Some points, each followed by its number:
[-0.22 -0.69 -0.02 -0.09 -0.20  0.06  1.15  1.79 -0.41  1.82  0.05  0.70  1.33 -0.52 -0.71 -0.53  0.12 -0.14 -0.57  0.28  0.80 -1.39 -0.70  1.08  0.54 -0.52  0.99 -1.58  1.82] 0
[-0.47  0.83  0.26 -0.12 -1.18 -1.06  0.79 -1.47  0.89 -1.88 -0.44 -0.56  0.19  0.93  0.52  0.57 -0.01 -1.24 -0.23  0.51 -1.83  1.22  0.20 -0.85  0.02  0.36 -0.28  0.64 -0.75] 1
[ 0.84 -0.25  0.50  0.07 -0.36  0.24 -0.10  0.09  0.17 -0.12 -0.46  0.53  0.35  0.72  0.30 -0.12  0.77 -0.03  0.64  0.42  0.15  0.37 -0.16  1.37 -0.21  0.73 -0.31  0.45 -0.42] 2
[-1.80  1.20 -1.31  0.14 -0.50  0.41  2.09 -0.64  0.61 -1.48 -0.79 -1.13  3.16  0.50 -1.10  0.83  0.61 -0.34  0.47  1.96  0.05 -0.21 -0.36 -0.57  0.96  0.02  0.26 -2.39  2.09] 3
[ 0.10 -1.65 -0.47 -0.04 -0.19  0.68  0.18 -1.80  0.41 -1.93 -1.11 -2.45  0.86 -0.20  0.28  1.06  1.76 -0.49  1.85  2.27  0.01  1.36  0.15  0.85 -0.26 -0.28 -2.41  0.96  1.39] 4
[-0.02  0.09  1.33  0.65 -1.45 -1.18 -0.62 -0.89 -0.03 -1.25  0.95 -0.90 -1.13  0.64  1.62 -1.08 -1.55  0.90  0.27  0.08 -1.49  1.82 -0.24 -0.90 -0.34  0.09 -3.22  2.70 -0.69] 5
[ 0.57  1.80 -1.28  0.40  3.36  1.72  0.88  2.73  0.38  2.28 -0.22  2.53 -0.58  0.02 -1.60 -0.33 -0.38  0.72 -1.00 -2.68  1.51 -1.99  1.56  0.72  0.90  0.56  4.02 -1.62 -0.38] 6
[ 0.37  0.89 -0.13  0.13 -0.21 -0.51  0.00 -0.32  0.63 -0.67 -0.05  0.08 -0.03  1.05  0.13  0.10 -0.32 -0.22 -0.73 -1.04 -1.17  0.23  0.23 -0.54  0.02  0.29  0.65  0.87 -0.97] 7
[ 0.38 -0.33  0.89  0.92 -0.10  1.83 -0.62 -3.49 -0.17 -3.16 -0.92 -1.50  0.45  2.05  1.98  1.36  0.98 -0.29  1.83  1.95 -0.20  1.59  0.06  0.08  0.07 -0.10 -1.33  2.09 -1.32] 8
[ 1.33 -0.22  1.16 -0.23 -0.32 -0.35 -0.79 -3.31  0.21 -4.16 -0.51 -1.37 -1.37  0.72  2.15  0.74 -0.63 -0.81  0.70  0.39 -3.67  3.81  0.62 -1.53 -0.21  0.46 -1.88  3.84 -2.79] 9
[ 2.12  0.75 -0.18 -0.12  4.19  1.53  0.54  3.56 -0.69  2.50  0.02  2.51 -1.73 -1.54 -0.75 -0.01 -0.21  0.81 -0.45 -1.76  1.82 -0.77  3.04  1.25  0.34  1.25  1.72  0.39 -0.50] 10
[ 2.12 -1.97  0.61 -0.91  0.86  1.41 -0.48 -1.41 -0.26 -1.58 -1.13 -1.27  0.06 -0.66  1.38  1.51  1.40  0.01  1.53  0.82 -0.95  1.87  1.61 -0.16  0.23  0.10 -1.97  1.89 -0.01] 11
New points follow, each followed by the numbers of its three nearest points above by angle, nearest first.
[-0.19  0.99 -0.61  0.03  0.52 -0.83 -0.15 -0.07 -0.10 -0.12  0.67  0.07 -1.16 -0.61 -0.19  0.13 -0.78  0.66  0.53 -0.38  0.43  0.28  0.18 -0.20  0.27  0.74 -0.25  0.02  0.34] 10 5 6
[ 1.10  0.52  0.99  0.08  0.70  0.15 -0.12  0.82 -0.23  0.83  0.61  0.83 -1.31  0.06 -0.49 -0.73 -0.48  1.58  0.02 -1.57  0.63  0.15  0.60  0.50 -0.51  0.45 -1.51  0.49 -1.40] 10 6 5
[ 2.14 -1.47  0.85 -0.04  2.58  1.49 -0.43  1.09 -1.07  1.30  0.50  0.04 -1.67 -1.47  0.73 -0.51  0.02  0.57  0.57 -0.72  1.05 -0.42  1.59  1.03 -0.09 -0.78 -1.83  0.55 -0.50] 10 11 6
[-2.96  1.67  0.02  0.68 -2.31 -1.35 -0.68 -2.46  0.20 -0.50  0.25  0.02  0.68  0.48 -0.40 -0.68 -1.78 -1.23 -1.65 -0.55 -0.63  0.54 -2.42 -1.79 -0.92 -0.74  1.33 -0.87 -1.05] 1 7 3
[-0.47  0.62 -0.19  0.27  0.49  0.08  0.19  0.09 -0.70 -0.02  0.57  1.04  0.07  0.63 -0.23  0.46 -0.71  1.25  0.43  0.36  0.83 -1.55 -1.18  0.21  1.24 -0.35  0.28 -0.30  0.61] 0 6 3
[ 2.32 -1.75  0.56 -0.06  1.77  0.91 -1.54  0.69 -0.33  0.63  0.51  0.48 -3.26 -1.76  1.51  0.15 -0.14  0.27 -0.27 -2.46  0.01  0.48  2.19 -0.24 -1.33 -1.05 -0.39  0.65 -1.94] 10 11 9
[-1.50  1.50 -2.08 -0.13 -2.09 -1.72  0.53 -1.20 -0.11 -1.93 -0.54  0.53  2.40  1.21 -0.67  0.75 -0.69 -0.70 -1.62  0.28 -1.74 -0.30 -1.81 -1.93  0.51  0.00  3.91 -0.41  0.76] 3 1 7
[-1.23 -0.48 -2.62  0.98 -0.26  0.97  0.40 -0.42 -0.25 -0.51 -0.57 -0.46  2.96 -0.03 -0.46  1.47  1.26 -0.19  0.80  2.41  1.36 -1.44 -1.68  0.12  1.21 -0.87  1.75 -2.23  3.05] 3 0 4
[-0.12 -0.63  0.79 -0.30 -0.92 -0.08 -0.03  0.36 -0.03  0.24  0.12 -0.47 -0.55 -0.61  0.48  0.06  0.24 -0.37 -0.27 -0.09  0.18 -0.11  0.41 -0.16 -1.16 -0.95 -0.44 -0.29 -0.71] 5 11 9
[ 1.98  0.59  1.80  0.36  2.36  0.41 -1.20 -0.29  1.06  0.29  0.35  1.06 -3.13 -0.15  1.16 -1.22 -0.39 -0.92 -0.44 -1.25 -1.30  1.92  1.61  0.11 -0.85  0.87 -2.19  2.15 -3.71] 9 5 7
[-0.27  0.28  0.85 -0.26 -2.55 -1.41 -0.21 -3.64 -0.12 -3.48  0.09 -1.02 -0.48  0.51  1.84  0.60  0.15  0.21  0.58  1.85 -1.69  2.74 -0.34 -0.26 -0.77 -0.20 -2.52  2.33 -1.28] 9 5 1
[ 1.56 -0.94  1.86 -0.88  0.57  0.68 -0.17  1.39  0.50  1.79  0.02  0.30 -1.41 -0.54 -0.04 -1.28  0.11  0.97 -0.44 -1.26  0.11  0.42  1.01  0.90 -0.66  0.30 -0.95  1.63 -0.79] 10 2 5
[-1.27  1.17  0.45  0.08 -0.85 -1.58 -0.61  0.48  0.77  1.15  0.74  0.18 -0.42  0.13 -1.39 -0.98 -0.13 -0.33 -0.61 -0.74  0.54 -1.22 -0.86  0.45 -0.83  0.74 -0.64 -1.29 -0.37] 0 6 7
